(in the rows, 128 means zero)
One hidden turn or mirror swaps the rows below in pairs. Which row is each named row swapped with?
The rows were stretched afterwards, more along some directions than others.
padug: [131 112 163 129 124 107 139 123 135 138 125 143 134 154 113 124 152 120
 116 149  99  74 117  94 145 139 140 120 143 161]
Kebas: [147 120 167 129 105 124 143 107 145 117 131 135 118 154 118 136 159 127
 141 133 105  72 122 116 132 133 155 125 126 145]
pusu: [137 105 164 130 101 107 130 110 119 125 140 134 141 160 110 124 129 115
 131 127 129 105 120 103 147 140 136 108 143 153]
Duz: [145 121 152 136 128  93 138 118 147 139 125 143 156  92 126 131 149 141
 141 134 114  86 106 109 130 146 116 105 137 116]
Zan: [ 94 105 124 134 114 128 127 108 108  95 144 121 126 145 110 117 122 141
 106 161 101 111 134 106 153 135 134 148 133 113]
kole: [137 122 154 117 117  99 144 106 140 115 116 132 147 124 135 138 162 135
 151 126 121  97 108 122 104 136 146 107 117 149]
Viv: [158 119 147 150 116 122 147 117 159 131 124 143 114 125 127 128 180 114
 141 158 127  95 101 119 146 166 136 108 128 157]
gaf: [106 146 128 120 126  97 109  85 140 120 145 118 158 134 139 122 143 134
 129 115 117  94 138 110 127 123 134 145 117 117]
Zuz: [110 153 144 135 135 100 142  87 131 145 134 146 143 105 138 123 156 150
 125 127 128  79 100 111 116 149  99 128 149 137]
Kadi: [141 130 142 151 142 109 175 142 153 141 117 135 154 128 128 123 157 139
 112 155 124  75 115 121 124 154 110 112 147 148]
giti: [133 115 114 156 122 140 138 135 130 122 130 125 123 135 127 133 147 156
 101 140 141 124 119 120 142 147 114 128 129 112]
duzip: [124 120 154 140 137  97 113 114 136 115 137 119 140 140 104 130 142 147
 139 126 134  94 109 108 105 126 108 124 115 140]
Katen: [119 123 142 155 130 123 169 113 162 133 118 133 144 135 138 138 170 135
 111 137 130  93 116 133 144 150 106 110 158 121]
gine: [143 109 138 150 113 115 131 131 138 133 129 125 126 136 123 123 182 128
 116 147 118 107  99 125 150 149 140 123 131 155]
fulo: [137 138 140 139 142 107 140 109 160 136 104 134 145 139 117 134 180 141
 128 117 111  95 111 117 117 150 118 118 131 174]
mos: [111 138 140 150 141  90 128 108 125 127 148 132 151 152 101 109 129 146
 110 124 128  64 133  98 129 134 103 128 151 136]
vaniv: [107 134 154 122 130 102 129  84 143 123 131 118 149 110 147 130 163 134
 135 126 127  73 127 125 118 138 129 137 147 136]
kof: [128 102 172 120 108  92 142 107 129 134 134 141 130 114 135 136 163 151
 166 137 111  92  96 118 116 131 136 127 111 145]
punu: [128 150 130 138 126 124 112  96 143 130 116 117 140 146  92 109 169 144
 101 123 130 101 134  99 107 149 130 118 130 130]
Didok: [137 111 166 124 122 109 121 118 143 145 106 126 116 131 122 124 150 136
 151 112 119  97  95 115 130 150 130 122 149 161]
vive: [162 136 143 163 125 101 130  98 160 137 113 132 159 141  96 116 177 111
 129 120 116  68 116 127 130 154 119 103 155 153]
Vog: [ 98 140 109 131 144 113 114  89 137 130 123 130 160 132 117  98 157 150
  87 145 103  94 124 103 130 136 117 136 122 119]
lelip: [149 136 121 139 139 116 129 113 134 121 117 136 166 152  91 114 163 135
  86 140 103  90 146 110 123 122 127 124 117 134]
fen: [125 134 145 137 128 108 145 114 151 147 107 138 165 112 142 134 177 138
 116 140 113  85 115 126 139 175 110 134 159 144]
vate: [138  99 162 149  99 114 135  99 147 134 156 133 120 103 142 143 159 121
 152 140 130 111 102 127 157 151 127 122 160 137]
vebav: [136 112 171 138 138 116 139 131 149 127 128 131 143 138 109 138 163 128
 137 120 113 113 105 120 133 138 134 102 137 172]
pifip: [126 117 126 130 125 108 158 109 132  94 122 136 158 164  92 111 131 134
 110 141  87  77 121 116 133 117 131 123 103 121]
zeso: [136 104 142 160 116 121 143 128 126 127 122 136 107 142 101 120 146 125
 106 145 116 121 104 116 167 160 113 119 160 138]
Meku: [156 128 152 126 129  93 140 116 143 121 118 131 134 155  90 117 164 113
 144 107 115 104 111 120 127 156 140  84 128 159]
fatez: [124 123 136 151 138 104 138 119 135 123 124 136 150 171 110 121 140 136
 122 115 129  80 140  97 119 150 100 131 137 130]
vemug: [113 128 120 133 116 124 119  88 115 126 141 115 141 118 136 115 139 154
 104 126 122  88 127 104 148 142 113 163 127 101]
daru: [131 155 136 124 140 111 131 111 140 152 156 149 147 113 140 123 148 147
 123 140 106 104 105 125 134 125 117 131 135 154]
Fibit: [134 111 137 153 108 137 155 120 140 123 139 130 142 123 133 130 133 139
 108 150 148 103 111 127 158 160 108 122 162 114]
vel: [116 143 141 140 146 106 130 101 142 139 121 119 144 179 123 132 154 153
 115 102 139  83 134  98 109 115 113 124 124 134]
sif: [138  94 151 148 111 122 149 142 118 129 129 147 129 126 108 129 137 135
 114 153 113 118 104 123 153 163 101 119 150 127]
zefa: [109 104 150 155 114 112 151 135 142 137 115 130 127 119 123 118 170 137
 112 158 112  85  99 119 163 180 120 136 160 132]
debud: [132 134 151 144 124  94 159 104 134 125 139 133 147 122 125 127 138 146
 128 139 121  90 125 126 149 152  83 130 147 135]
vef: [121 143 131 100 127 129 107  86 121 107 133 115 123 144 138 125 150 161
 108 116 109 115 128 115 121 112 137 153  92 123]
reb: [113 120 125 143  99 119 126  99 134 113 134 123 146 147 135 112 126 121
 111 129 141 104 137 107 158 143 130 135 152 123]
Fego: [130 145 128 127 127 134 121 100 154 138 130 137 139 142 130 141 168 139
 101 129 110  93 119 122 109 120 138 124 101 150]
Mov: [136 151 141 128 107 127 111  76 134 120 142 118 143 125 122 123 146 130
 118 116 114  96 135 111 119 124 148 121 109 144]
bop: [151 101 143 132 107 128 144  91 122 117 140 109 147 142 141 145 134 133
 128 122 137 114 142 110 129 120 116 133 116 116]
nuvo: [125 143 136 124 120 106 135 109 130 117 131 142 150 103 117 110 144 123
 125 152 103  79 131 117 129 158 132 131 131 128]
nabog: [125 134 108 124 116 136 126 113 117 101 129 110 137 149 107 103 126 142
  86 143 118 114 133 116 148 147 132 153 122 108]
Miza: [140 139 158 151 111  95 168 100 146 136 113 143 146 128 109 124 186 126
 130 138 124  66 125 128 125 168 109 117 137 153]
Ral: [115 101 145 131 118 109 151 119 126 109 118 146 125 124 132 120 153 125
 105 166 100 110  94 116 173 152 137 121 147 129]
Gido: [135 120 114 150 132 102 134 115 123 134 125 139 168 145  98 100 148 146
  86 140 112  78 132  99 144 130 126 122 123 117]
lib: [114 129 123 134 141  96 145  99 145 113 143 129 168 126 138 128 149 143
 104 134 125  92 128  96 147 127 132 118 116 106]
forut: [117  89 176 148 118  88 142 115 122 131 125 145 132 127 117 140 153 131
 150 141 110  98 107 108 137 139 108 106 157 149]
zizel: [131 117 149 124 129 119 126 104 147 144 142 121 139 130 171 138 158 158
 130 126 125  99 122 121 126 108 129 141 135 143]
kibe: [132 122 151 134 117 116 147 113 159 128  96 141 148 132 131 122 190 118
  98 143 119  81 107 121 148 168 149 109 143 152]
Loz: [122 143 157 143 135 112 120 130 149 150 142 149 134 116 121 113 163 142
 130 153 117  94 127 117 137 154  98 147 165 148]
Funar: [124 136 145 138 134  99 142 106 144 153 130 136 157  84 142 128 151 135
 133 127 124  80 113 114 148 157 118 125 181 135]
zubi: [ 99 127 128 121 108 106 142  87 133 112 131 119 116 118 145 133 155 150
 124 144 116  94 128 124 131 121 149 121 108 132]
fis: [137 125 157 103 127  99 114  71 115 112 138 124 139 134 126 126 141 132
 145 103 110  91 116 107 130 126 146 117 125 150]
funos: [129 140 121 138 133 111 137 104 124 130 144 142 140 104 120 106 130 141
 117 142 120  86 106 113 133 121 118 124 141 127]
kom: [129 149 124 132 121  99 166 100 128 131 132 144 157 107 124 111 135 138
 109 135 109  87 107 132 139 147 104 125 135 125]
mave: [114 144 142 108 130 111 127  84 115 127 133 140 139 118 147 121 138 152
 109 125 113  83 112 106 132 118 124 146 133 118]
kupug: [106 120 146 124 133 120 125 107 146 130 130 129 134 125 137 133 160 141
  99 147 107 104 100 120 141 125 151 121 136 145]
gesu: [135  98 148 134 132 123 139 116 135 134 127 141 135 126 123 139 176 140
 135 132 131  91 124 117 138 142 130 105 151 140]
lin: [134  99 162 127 112 101 130  97 128 117 140 121 153 146 128 114 147 127
 122 140 144  82 140  95 134 130 135 124 127 139]
rela: [144 136 131 161 113 123 147 122 167 144 128 136 125 118 121 115 166 117
 112 152 127 100 121 124 144 164 123 131 149 123]
reper: [121 105 122 137 122 132 141 128 134 114 121 124 147 144 125 133 133 125
 103 131 106 120 129 128 155 132 138 133 144 116]
led: [143 121 141 141 113 121 147 111 132 106 132 127 112 125 126 129 130 133
 131 141 134  92 123 117 144 151 110 124 123 128]
sipul: [126  95 128 146 117 135 115 116 130 104 127 110 125 137 128 128 142 123
 102 143 123 108 136 120 160 144 140 137 148 122]
mena: [144 114 143 149 118 128 120 142 152 126 124 140 134 153  99 111 158 105
 119 150 110  81 125 117 153 164 148 128 151 148]
Gad: [115 135 123 102 134 113 127  83 128 130 156 122 146 121 163 129 133 147
 128 120 115 112 109 100 135 108 142 132 121 117]
Nub: [132 135 159 128 117 100 107  88 119 143 139 123 153 144 124 127 174 143
 128 111 136  66 128  99 102 125 121 139 115 151]

vive swaps with duzip
funos swaps with forut
fulo swaps with punu
vate swaps with mos
Fibit swaps with debud
Kebas swaps with lib
zeso swaps with Zuz
pusu swaps with daru
Didok swaps with Vog
bop swaps with Kadi

One hidden turn or mirror swaps the rows below in pairs. Which row is each named row swapped with?
The rows were stretched afterwards, more along some directions than others.
rul: [131 137 126 133 111 106 107 128  91 136 120 122 142 124 113  88]
tuvel: [127 150 118 115 108 101 120 106 115 129 128 130 131 113 100 113]
muk: [128 141 142 143 129 137 143 138 115 152 144 148 109 108 109 117]
zivof: [119 108 147 146 119 160 159 129 155 118 137 129 105 129 107 119]
bura: [143 131 135 134 105 113 149 142 101 114 160 142 118 131 127 122]
Somi: [126 131 131 124 147 166 159 163 134 152 150 149  97 123 142 123]
vebo: [122 151 147 154 134 131 112 120 129 139 135 129 137 142 107 112]
mipe: [130 100 175 143 143 174 152 151 146 131 157 154 106 168 132 132]
nupi: [113 108 159 134 138 150 146 137 115  99 153 138 104 151 125 137]
pala: [125 125 133  89 138 110 101 139 133 104 148 124 121 131 117 141]
tefus: [136 153 173 118 112  98  84 117 126 118 130 133 161 160  93  99]
fuve: [ 97 115 107 110 148 143 152 155 136 120 144 131  92 111 140 143]
netat: [116 135 124  89 130 117 135 152 125 115 140 127 122 115 145 130]
gazo: [117 101 125 138 137 113 139 140 145 126 155 140 134 137 141 154]
kifig: [129  98 142 111 137 117 115 120 135 101 146 124 155 131 112 133]
dige: [102 102 129 129 156 137 128 120 142 131 137 130 116 104 154 113]
Labu: [133 128 147 115 112 144 130 119 151 114 129 137 120 160 109 105]
dotiv: [108 122 116 129 137 137 165 125 148 124 148 131 117  96 142 165]
fuduz: [110 100 161 148 106 114 121 107 136 123 133 133 118 159 115 118]
tosib: [124  87 147 138 115 121 112 124 134 117 123 124 143 155 108 112]
bot: [125 129 146 136 101 123 133 137 135 111 154 135  97 150 130 134]
gomu: [111 126 162 154 134 151 145 111 123 141 130 137 123 144 143 100]
bulil: [126 109 153 137 128 135 120 140 160 135 145 149 115 152  96 135]
napo: [110  99 168 119 127 133 142 145 130 104 147 131 117 151 151 132]
dap: [125 154 160 130 114 112 136 122 106 124 139 153 110 137 115  99]
nalot: [141 146 165 112 115 128 147 135 115 119 145 142 121 144 126  95]
Lop: [118 121 137 128 119 104 108 144 101 130 144 121 118 128 142  90]
Vikud: [114 120 147 116 135 117 135 118 161 117 135 152 126 142 109 137]
fetet: [106 114 151 123 117 127 144 134 144 132 126 128 121 111 129 104]
sagik: [114 114 163 125 145 125 132 133 156 133 141 140 135 160 144 124]
Zivu: [132 116 141 160 145 140 123 134 127 131 172 140 123 146 143 134]
suvi: [133  99 114 135 135 160 165 144 145 119 170 138 100 108 139 141]
Mame: [146 130 157 112 124 125  96 110 122  94 145 136 131 147 106  98]
pup: [ 98  97 143 121 143 134 147 146 121 122 149 122  91 104 157 133]

tuvel swaps with fuduz
Mame swaps with dige
dotiv swaps with bot

